W =
[[6294 5614 8728 3509 8750 3709 6898 6096 7607 3514 6060]
 [5534 4537 4757 5766 7039 4544 7911 5622 4188 3992 6455]
 [6709 8722 9062 7571 5450 9177 2613 6261 9180 9770 5606]
 [5405 4659 3409 6205 5334 5216 7314 5671 3640 4927 6143]
 [5417 5091 3232 6784 4563 6048 6569 5674 3770 5918 5988]
 [6073 6335 8936 5195 8169 5468 5389 5652 7717 5280 5909]
 [6729 6146 4167 2658 2412 4591 5935 7567 6836 5846 4938]
 [5733 4467 3178 4372 4757 3996 7798 6284 4101 4071 5858]
 [5874 7162 6456 8190 5189 8438 3958 5585 6417 8534 5833]
 [5813 6884 5335 8181 4438 8326 4306 5701 5740 8486 5819]
 [6038 6641 1878 8678 1686 8778 5341 6554 4083 9318 5981]
 [5762 4167 4225 4603 6824 3523 8829 6105 4102 3116 6471]
 [5686 6805 8144 8339 7741 7855 4552 5025 6625 7356 6287]
 [5663 6004 8403 7033 8932 6220 5816 5051 6457 5500 6453]]
W[0,0]	6294
W[7]	[5733, 4467, 3178, 4372, 4757, 3996, 7798, 6284, 4101, 4071, 5858]
W[4,5]	6048
W[9,7]	5701
W[:, 7]	[6096, 5622, 6261, 5671, 5674, 5652, 7567, 6284, 5585, 5701, 6554, 6105, 5025, 5051]
W[:, 10]	[6060, 6455, 5606, 6143, 5988, 5909, 4938, 5858, 5833, 5819, 5981, 6471, 6287, 6453]
W[3,8]	3640
W[1,2]	4757
W[6,3]	2658
W[3,1]	4659
W[4,6]	6569
W[5,1]	6335
W[11,8]	4102
W[10,5]	8778
W[13,7]	5051
W[6,9]	5846
W[1]	[5534, 4537, 4757, 5766, 7039, 4544, 7911, 5622, 4188, 3992, 6455]
W[:, 9]	[3514, 3992, 9770, 4927, 5918, 5280, 5846, 4071, 8534, 8486, 9318, 3116, 7356, 5500]
W[6,8]	6836
W[13,9]	5500
W[3,6]	7314
W[:, 4]	[8750, 7039, 5450, 5334, 4563, 8169, 2412, 4757, 5189, 4438, 1686, 6824, 7741, 8932]
W[:, 2]	[8728, 4757, 9062, 3409, 3232, 8936, 4167, 3178, 6456, 5335, 1878, 4225, 8144, 8403]
W[10,2]	1878
W[4,3]	6784
W[2,4]	5450
W[1,8]	4188
W[7,1]	4467
W[1,4]	7039
W[0,3]	3509
W[10,10]	5981
W[13,5]	6220
W[11]	[5762, 4167, 4225, 4603, 6824, 3523, 8829, 6105, 4102, 3116, 6471]
W[9,8]	5740
W[:, 8]	[7607, 4188, 9180, 3640, 3770, 7717, 6836, 4101, 6417, 5740, 4083, 4102, 6625, 6457]
W[7,8]	4101
W[10,0]	6038

X =
[[-0.422 -0.499  0.108 -0.043 -0.105 -0.048]
 [-0.865 -0.908  0.148  0.160 -0.054  0.038]
 [ 0.947  1.600 -0.323 -0.194 -0.104 -0.071]
 [-1.481 -1.858  0.420  0.100 -0.115  0.176]
 [-0.595 -0.916  0.186  0.206 -0.119  0.140]
 [ 1.841  2.431 -0.461 -0.407  0.038 -0.226]
 [-1.006 -1.152  0.384  0.204 -0.141  0.065]
 [ 0.516  0.667 -0.084 -0.114  0.067 -0.140]
 [-0.268 -0.712 -0.010  0.100 -0.170 -0.042]
 [-0.329 -0.115 -0.062 -0.088  0.030  0.105]
 [-0.334 -0.117  0.016  0.142 -0.053  0.032]
 [ 1.419  2.002 -0.419 -0.267  0.056 -0.182]]
X[0][0] = -0.422
X[:, 0] = [-0.422, -0.865, 0.947, -1.481, -0.595, 1.841, -1.006, 0.516, -0.268, -0.329, -0.334, 1.419]
X[5][0] = 1.841
X[2][0] = 0.947
X[3] = [-1.481, -1.858, 0.420, 0.100, -0.115, 0.176]
X[10][5] = 0.032
X[4][4] = -0.119
X[5][3] = -0.407
X[6][1] = -1.152
X[5][2] = -0.461
X[1][1] = -0.908
X[10][1] = -0.117
X[3][2] = 0.420
X[:, 2] = [0.108, 0.148, -0.323, 0.420, 0.186, -0.461, 0.384, -0.084, -0.010, -0.062, 0.016, -0.419]
X[1] = [-0.865, -0.908, 0.148, 0.160, -0.054, 0.038]
X[9][5] = 0.105
X[6][3] = 0.204
X[4][5] = 0.140
X[8][4] = -0.170
X[2][1] = 1.600
X[6][4] = -0.141
X[2][2] = -0.323
X[5] = [1.841, 2.431, -0.461, -0.407, 0.038, -0.226]
X[6] = [-1.006, -1.152, 0.384, 0.204, -0.141, 0.065]
X[2][3] = -0.194
X[11][4] = 0.056
X[6][5] = 0.065
X[2][4] = -0.104
X[1][4] = -0.054
X[0][1] = -0.499
